One turn moves every row onto another: examples first, then more rows asked
zuvu: [-14   2  -8 -12  -8 -10 -10  19 -10   9 -21  -3  -1 -15   8 -14  -6   3
  16  -8  -1  12   0   8   4  -4  -5 -22  -1   7  -8   9   0  -6  -4  -5
   4  -2   0   0   7  24   0  -4  -1   2   8 -10  -2   2   7]
mazu: [-13   1  -8 -12  -8 -10 -10  19 -10   7 -22  -1   1 -13   9 -15  -6   2
  18 -11  -1  13  -2   7   4  -2  -6 -21  -3  10  -6   7   1  -7  -9  -5
   4   0  -2   2   9  22  -4  -4  -2   3   9 -10   0   1   6]
fol: [ -9   2   8  23   5  18 -15   7 -15  -3  12   1   5  10   8  10   7 -16
  -9  -8   1   9   1  -4  10   4   7   1   2  -3  -2  23  -9  17   2   4
  -7  -9 -18  -6   4 -12 -12  -5   1   4 -11  -2   4 -16  -5]
zoren: [ -8   1   8  23   5  17 -15   7 -16  -3  11   2   6  11   8  11   8 -17
  -8  -9   2   9   0  -4   9   5   7   1   0  -2  -1  22  -9  16   1   5
  -7  -8 -18  -5   4 -12 -14  -5   0   5 -11  -2   5 -16  -5]
Vumol: [ -6  -2 -10  -7 -16  -4  -1   7  -1   6  -7  -2   2  -7 -15 -12  -7   9
  12 -15  14  -8   5  -4  10   2   1  -2   1   8   1  -7   8 -14 -11   4
  -9  -9   9  16  10  10  -2   2  -7   9  -3   6  -2   5  -4]
gaso: [ -7   1   9  23   6  17 -15   6 -17  -4  10   4   6  11  10  11   8 -18
  -7  -8   2   8  -1  -5  10   5   7   2   0  -1   0  22  -9  16  -1   5
  -7  -7 -18  -4   5 -14 -14  -6   0   5 -10  -1   5 -16  -5]
Punuk: [-13   3  -6 -12  -8 -10  -8  16 -11  11 -23  -4  -1 -15   8 -14  -6   4
  14  -3  -3  10   0   8   5  -5  -6 -22   3   6  -8  11  -1  -5  -2  -5
   5  -2   0  -1   7  25   2  -6   3   0   6  -7  -3   3   6]
Nez: [  6 -13  -8  -2  -3  -7  -3  -7  -6   1  -6  -5  -8 -11   7  -3 -15   5
   6   7  15  -1  -2   5   0 -10  -6 -11  18  13 -16  -3  11  -4 -11   7
 -12  12 -10   1  12 -12  -6   2  -7   2  -4 -13   5  -7  27]
Subak: [ -2 -14 -11  -1  -8  -5  -6  -1  -3   3  -1 -11 -10 -12   1  -3 -16   7
   5   4  15   3   1   4  -1 -12  -6 -15  19   9 -20  -1  11  -2  -4   5
 -12   9  -8  -2   9  -8  -1   5  -6   2  -5 -14   3  -9  30]
Sifeg: [ -5   0   7  21  13  14 -13   4 -19  -4  11   7   6  15  10   8  12 -16
 -12 -11   8   8  -2  -1   5   5   1   0  -3   4   4  24 -14  13  -4  -1
  -6 -12 -16   1   4  -8 -12  -9  -4   6  -7  -8  11  -9  -4]
vukad: [-11   0   6  23  10  15 -15   8 -17  -2  14   2   4  15   6   7  11 -15
 -13 -12   8  11   0  -1   6   3   2  -2  -3   1   2  25 -14  16   0  -2
  -7 -14 -16  -1   1  -7  -9  -8  -3   6  -8  -8   9 -11  -3]
dogom: [ -8   2   9  23   5  18 -14   6 -16  -2  11   1   4  10   8  10   8 -16
 -10  -6   1   7   1  -3   9   3   7   1   3  -3  -2  23  -9  17   3   4
  -7  -8 -18  -6   4 -11 -11  -6   2   3 -12  -1   4 -15  -6]
diril: [  0   0  -7  -8 -14  -7   3   0  -3   5 -11   2   3  -8 -11 -12  -6  10
  10 -10  13 -12   4  -2  11   1   0   0   3   9   2  -6   7 -14 -13   4
  -8  -7   8  16  13   8  -2  -1  -6   6  -4   8   0   7  -6]
lebag: [ -9   2   8  22  10  15 -12   4 -18   0  13   1   3  13   6   7  12 -14
 -17  -7   6   8   0   0   6   1   1  -1   2  -2   2  27 -15  17   4  -3
  -7 -14 -15  -4   2  -5  -6 -11   1   3 -10  -5   8  -9  -4]
nupa: [ -5   3  11  23   6  16 -12   3 -17  -2   8   4   5  10  10  11   9 -17
 -10  -4   1   5   0  -3   9   4   7   2   4  -2  -1  23 -10  16   2   5
  -7  -8 -18  -5   5 -12 -12  -8   2   2 -12   0   5 -14  -6]
legag: [ -4   4  -4 -14  -3 -14  -5  10 -13   8 -28   5   3 -14  15 -14  -4   2
  16  -1  -2   5  -3  10   5  -4  -7 -18   2  11  -4   8  -1  -7  -9  -2
   5   2  -3   2  14  20  -3  -8   0   0   8  -7   2   6   4]
Riti: [ -2   2  -6  -8 -16  -6   4  -1  -2   8 -11  -3   0  -9 -13 -12  -7  11
   6  -5  11 -14   6   0  10  -2   0  -1   8   5   0  -4   6 -12  -6   3
  -8  -9   9  13  11  11   3  -3  -2   5  -6  11  -3   8  -7]
tus: [-10   5  -5 -13  -6 -11  -5  12 -12  10 -25  -2  -1 -16  11 -14  -5   4
  14   1  -3   6   0  10   4  -7  -7 -20   5   6  -7  11  -1  -5  -2  -5
   5  -1  -1  -1   9  24   2  -9   3   0   6  -6  -2   5   5]
pesoz: [  5 -13  -8  -1  -4  -7  -3  -8  -7   2  -5  -5  -8 -12   6  -3 -15   5
   4  10  14  -2  -1   6   0 -11  -6 -13  21  11 -16  -2  11  -3  -8   6
 -12  11  -9   0  13 -10  -3   1  -5   0  -5 -11   5  -6  27]
Dit: [ -5   1  -7  -7 -17  -4   2   2  -1   9  -9  -5  -1 -10 -15 -12  -7  12
   6  -7  12 -11   7  -1  10  -2   1  -2   7   3  -1  -3   7 -11  -4   2
  -8 -10  10  12   9  13   4  -1  -2   5  -6  10  -5   7  -5]
Medo: [ -4   3  10  22   7  17 -13   4 -18  -3   8   4   6  11  12  10   9 -18
  -8  -5   1   5  -1  -3  10   4   7   3   2  -1  -1  23 -10  16   0   5
  -7  -7 -18  -5   6 -13 -13  -8   2   3 -11   1   5 -14  -6]
batun: [  0 -16 -10   0  -6  -5  -7  -1  -5   0  -1  -7  -8 -10   3  -3 -16   5
   8   2  16   3  -1   3   0  -9  -6 -14  16  12 -17  -4  12  -4 -11   6
 -13  11 -10   1  10 -10  -5   5  -9   3  -3 -15   5  -9  29]
fub: [ -5   3  -6 -13  -4 -12  -6  12 -13   6 -27   5   3 -13  14 -13  -4   1
  18  -5  -1   7  -4   8   5  -2  -7 -18  -1  13  -4   6   0  -8 -13  -3
   5   1  -2   4  13  19  -6  -6  -2   2   9  -8   2   4   5]
gek: [ -5   2  10  22   7  16 -13   5 -17  -4   9   5   7  11  11  10   8 -18
  -8  -6   2   6  -1  -4   9   5   7   3   1  -1   0  22  -9  16  -1   5
  -7  -6 -18  -4   6 -14 -15  -6   1   4 -11  -1   5 -15  -6]
Dop: [-11   1   7  22  10  16 -14   7 -16  -1  14   1   3  14   5   7  10 -15
 -15 -10   8  10   0  -1   5   1   1  -3   0  -1   1  26 -14  16   3  -3
  -8 -15 -15  -3   1  -5  -7  -9  -2   5 -10  -6   7 -10  -4]
tikiz: [ -8   0  -9  -7 -18  -4   1   6   0   8  -7  -7  -1  -9 -18 -13  -7  12
   8 -11  12  -9   7  -2  10  -2   0  -3   5   4  -2  -4   7 -13  -5   1
  -9 -10  10  13   8  13   4   1  -4   6  -5   8  -4   5  -5]
Vus: [ -4   1   9  21  13  13 -11   2 -20  -3  10   7   6  15  10   8  12 -16
 -14  -7   7   6  -2   0   6   3   1   1   0   2   5  24 -15  14  -3  -1
  -7 -12 -16   0   6  -9 -11 -10  -2   4  -9  -5  11  -8  -5]
bebef: [  3 -12  -8  -1  -6  -6  -3  -7  -6   3  -4  -9 -10 -12   4  -3 -15   7
   3   9  14  -2   0   6   0 -12  -6 -14  23   9 -18   0  10  -2  -5   6
 -12  10  -9  -2  11  -8   0   2  -5   0  -6 -12   3  -6  27]
vepub: [ -9   1  -7 -13  -6 -12  -9  16 -11   6 -25   3   3 -13  12 -14  -5   1
  19  -9   0  11  -4   6   5  -1  -7 -20  -4  12  -4   6   0  -7 -12  -3
   4   0  -2   4  11  20  -6  -4  -3   4   9 -10   1   3   6]
Lor: [  0 -13 -10  -1  -7  -6  -4  -4  -4   3  -2 -10 -11 -12   3  -3 -16   7
   4   8  14   1   1   5   0 -12  -6 -14  22   8 -19   0  11  -2  -4   5
 -12  10  -8  -2   9  -8   1   4  -5   1  -5 -13   2  -8  28]
Binu: [ -6   3   9  22   6  18 -13   4 -16  -2   9   2   4  10  10  10   8 -17
 -10  -4   0   6   1  -3   9   4   7   1   5  -3  -2  24 -10  17   4   4
  -7  -8 -17  -7   4 -11 -11  -7   3   3 -12   1   4 -15  -6]
posa: [  3 -15  -9  -2  -5  -7  -5  -4  -5  -1  -4  -5  -7 -10   5  -3 -15   4
   8   3  16   1  -2   4   0  -9  -6 -12  16  13 -15  -4  11  -4 -12   8
 -12  12 -10   2  12 -12  -6   4  -9   2  -3 -15   6  -9  28]
viri: [ -8  -1   6  22  11  14 -14   6 -18  -3  12   4   5  15   8   8  11 -16
 -12 -13   9  10  -2  -2   6   3   1  -1  -4   4   3  24 -14  14  -3  -1
  -7 -13 -17   1   4  -8 -12  -8  -4   6  -7  -8  11 -11  -3]
voro: [  0   1  -5  -7 -14  -7   4  -1  -3   7 -12   0   2  -8 -11 -12  -5  10
   8  -6  12 -15   4  -1  11   0   0   0   6   7   2  -5   6 -14 -10   3
  -7  -8   9  15  12   9   0  -2  -4   6  -5  10  -2   8  -7]
pebot: [ -8  -1 -10  -6 -18  -4  -1   8   0   6  -7  -5   1  -8 -17 -12  -8  11
  10 -14  14  -7   6  -4  10   1   1  -3   3   5  -1  -5   8 -13  -8   2
  -8 -10  10  14   8  12   2   2  -6   7  -4   6  -4   4  -4]
dasun: [ -3  -1  -8  -8 -15  -5   1   4  -2   4 -10   0   3  -7 -13 -12  -7  10
  12 -13  15 -10   4  -3  11   2   0   0   1   9   2  -7   7 -14 -14   4
  -8  -7   8  17  12   8  -3   1  -7   8  -3   7  -1   6  -5]
neneg: [ -5   6  -3 -13  -5 -13  -4   9 -13   9 -27   2   0 -15  14 -14  -4   3
  14   1  -3   5  -2  10   5  -5  -7 -20   5   9  -5  10  -1  -6  -6  -4
   5   0  -1   0  12  23   0  -9   3  -1   6  -6   0   6   4]
vunu: [ -2 -15 -11  -1  -7  -5  -7   0  -4   1   0 -10  -9 -10   2  -3 -16   6
   7   2  16   4  -1   4  -1 -10  -6 -15  17  11 -18  -3  12  -2  -8   5
 -12  10  -9   0   9 -10  -3   6  -8   3  -3 -16   4  -9  29]
poris: [ -4   2  10  21  13  13 -10   0 -20  -2  10   5   5  14   9   8  12 -16
 -15  -5   6   5  -1   1   6   1   0   0   2   2   4  25 -15  15   0  -2
  -6 -13 -15  -1   4  -8  -9 -12   0   3 -10  -4  10  -7  -6]
nus: [ -6   2   9  21  12  14 -10   1 -19  -1  12   3   4  13   8   7  11 -14
 -17  -5   6   5   0   1   6   0   1  -1   3   0   2  26 -15  16   2  -3
  -7 -13 -15  -3   3  -5  -7 -12   1   3 -10  -4   9  -8  -5]

vunu -> Nez
legag -> Punuk
nupa -> fol
Where do these go?
Vumol -> voro

